Y: rows in 3 groups, each row roughly a mix of its group's directions:
Y (90 x 11):
[[-19   0 -37   3  -7 -17   7  -7  18  16  -7]
 [  0 -12   1  23  10   8  13 -32 -16 -18 -12]
 [ 30   8  -4   7  -5   8 -24   4 -28   5 -17]
 [-25 -26   6 -14   4 -16   4  27   7   3  15]
 [ 28 -12 -22  -2   3   9   7  10 -12 -31   4]
 [  5  21 -35  10 -15   0   1 -20  12  12 -11]
 [ 34  11  -3   0 -19   8  11   8  27  13   3]
 [  9 -11 -43  -4   2 -10  16  11  10 -11   5]
 [ 13  -2  31   7  13  16  -4   3 -23 -24  -4]
 [ 14   8 -11  -3 -12   0 -23 -16  16  35  -2]
 [ 23  13  15  15  -2  25  -2  -8 -22 -22  -4]
 [ 28   2  25   0   6  20  -6   5 -19 -23   4]
 [ 16  21  37   5   5  17  -8 -14   2   6 -10]
 [ -1 -19  24  -2  11   4   1  27 -15 -25  10]
 [-19  -6 -21 -12  -6 -18   5  -9  21  30   4]
 [  7  21  23 -17  -3   4 -25  23   9  16   3]
 [ -9 -19  -9  21  11   1  14 -26 -18 -22  -9]
 [-23  -2 -34   1  -6 -18   7  -7  17  18  -4]
 [ -8 -14 -10  23   8   3  10 -33 -17 -17  -9]
 [ -6  13   2  32   4  12   3  -9 -21 -23 -19]
 [ 40  -5 -10 -10  -2  10  -1  16  -4 -24   9]
 [-20 -14  19  -3  10  -8  31  14  -7 -21   6]
 [ 23 -20  -7 -31  -5  -1   1  12  10   3  24]
 [-21 -16 -13  19   7  -3   5 -29 -20 -15  -7]
 [  6  17 -41  16  -6  -2   3 -15   6  -2 -15]
 [-13 -20  -5 -12  -1 -17   3  37  11  -6  14]
 [ 15   5  -8  -6 -12   2 -20 -18  15  36   4]
 [-19 -19 -12  16  11  -4  14 -25 -19 -18  -6]
 [ 12 -16  -9  12  -6   3  42  -6   7 -16   5]
 [-19 -20 -19  18   6  -6  13 -22 -17 -18  -4]
 [ -9   1  33   1 -11  13 -14 -24  -5  21  10]
 [-34 -18  15  -9   0 -14   4  21   7  10  14]
 [-27 -23 -19   7  10 -13  10  -8 -19 -17  -1]
 [-34  16  23  14   4  -4  -7 -13   0  18  -9]
 [-10   5 -43   5 -10 -11   8 -13  15  12  -5]
 [ 22  19  33   4   8  17 -14 -12   0   5 -12]
 [-36 -11  32  -1   8  -8   0   9  -3  10   6]
 [ 25  12  38   2   4  21   7  -1   5  -4  -4]
 [ -9  20 -21  11  -9  -4   0 -28  12  23 -15]
 [-15 -14 -43  -3 -11 -17   0   6   1   4   8]
 [-28 -12 -36   3  -9 -15 -11  -1 -10   0   7]
 [ 11  -6 -44 -10  -9 -12   8   0  17   7   0]
 [ 33  17 -18  19   0   5 -15   2  -2  -8 -21]
 [ 22   1  24   2   9  17  -6   9 -21 -28   5]
 [ 11  14 -25   7  -7  -2   5  -7  39  12   1]
 [ -2  -5  15  20  16   8   8 -30 -17 -17 -16]
 [  2  13  10 -25  -6  -3 -16  34  12  15  10]
 [-41  -1  30  -6   2  -2   7  -2   7   4   3]
 [ -1   7  -7 -23 -15  -7  -6  33  16  16  17]
 [-15  -8 -12   4   8  -6  24  20  -6 -35  -3]
 [  7  -1 -49   5  -7  -5  10  -7   8  -3  -7]
 [  9  24  18  11   4   2 -20  11 -14   2 -31]
 [-32 -15  20 -19  10  -9  18   1   8   1  17]
 [ -1  19  16 -17   0   3 -36  18   1  16   2]
 [-19 -14 -22   2   3  -8  24  13   2 -30   3]
 [ -6 -20 -18 -13  -3 -16   5  33  12  -7  15]
 [-12  -9  18  -7  -2   0 -13   9 -42  -3 -11]
 [  7  16  20 -22  -7   3 -13  32  12  12   9]
 [  0 -18 -14  23   1   2  27 -24  -7 -19  -6]
 [-11  15  36 -13   9   0  19  21   0   9   4]
 [-20   0 -32   6  -1 -13  12  15  18 -16 -14]
 [ 33   0 -13   5  -6   6 -24  -3 -27   4 -11]
 [ 14   8  27  -7  -7  11 -17 -12  -9  32   7]
 [-12 -13 -36  -1  -1 -10  22  11  11 -18   5]
 [-26   4  41  -5   5   4  16   5  -2  -3   8]
 [ -9   7  40  -1  -3   9 -18 -15  -7  20   0]
 [  6  21 -36  13 -14   2   2 -20   9   8 -11]
 [  8  19  17 -21   3   2 -29  20   6  19   0]
 [ 36  14 -22   5  -4  14  -1 -20  -5 -10 -10]
 [-10  13  39   1  -4   8 -17  -3 -13  18  -9]
 [-19 -11 -10   4   8  -5  26  14  -2 -35   2]
 [ 25  10 -22  14  10  -4  -7  11  -5 -22 -24]
 [  5   5 -10 -20 -16  -6  -3  35  19  13  15]
 [-12 -10 -35  -9 -11 -12  -5  -8  23  18   3]
 [-17  -6  11   6  14  -1  20  14 -12 -37  -3]
 [-42   6  15  12  -1 -10   0  -7   4  21  -7]
 [-11 -17 -22 -18   1 -24   4  16  22  14   7]
 [ 10  23   3  -4  -6   5 -40   0   5  21  -6]
 [-32 -11  11 -10   7  -7  23  -2  21  -5  19]
 [ 37 -15  -7 -13   2   6   3  19  -5 -23   7]
 [-22 -10   9  -5  10  -4  27  -5  25 -12  21]
 [-21 -23 -30   1  -6 -12  20   5  -5 -12  12]
 [ -1  27   7   5  -5  -2 -21   2  16  27 -23]
 [-21 -13 -20   1   4  -8  25  15   3 -29   2]
 [ 22   6  11  13   8  16  -4   8 -21 -33  -5]
 [ 11  24  15 -14  -5   3 -29  13  11  22  -1]
 [  8  28  -6  17  -6   1 -17  -4  23  14 -23]
 [ -8 -26 -21   9   7  -7  29 -10  -9 -20   0]
 [ 10  20  10 -18  -6   2 -28  24  11  18   3]
 [ 15  11  -4 -13 -21  -1   0  30  24  14  13]]
which group is each row in? (one row of each group first):
[ 17  15  16 -22  -6   1   0  28  20  16   8] -> (86)
[-16 -13 -24   2   3  -7  25  14   3 -30   2] -> (83)
[  5 -14  28  -4  11   6  -3  26 -15 -24  11] -> (85)

[ 19   6  38   2   9  15   4  -1 -22  -6  11] -> (83)
[ 36  14 -22  16   0   2 -12   5  -4  -9 -18] -> (83)
[-20  12 -10  32  -5   3   9 -15  -8  -3 -27] -> (85)
[ -4   1 -18 -16 -21  -8   0  30  17  13  20] -> (86)
[-37 -10  -2  -5   1 -21   3   0  15  25   0] -> (85)
[ 32  17 -22  19  -7   7 -14   2  -4  -3 -18] -> (83)
[ -1 -16 -36  -3  -3  -6  17  -5  23  -6  17] -> (83)
[  9 -14   2   3   3   5  -6   6 -43 -23  -4] -> (83)
[-30 -17  23 -23   4  -6   7  -1  -4  12  17] -> (83)
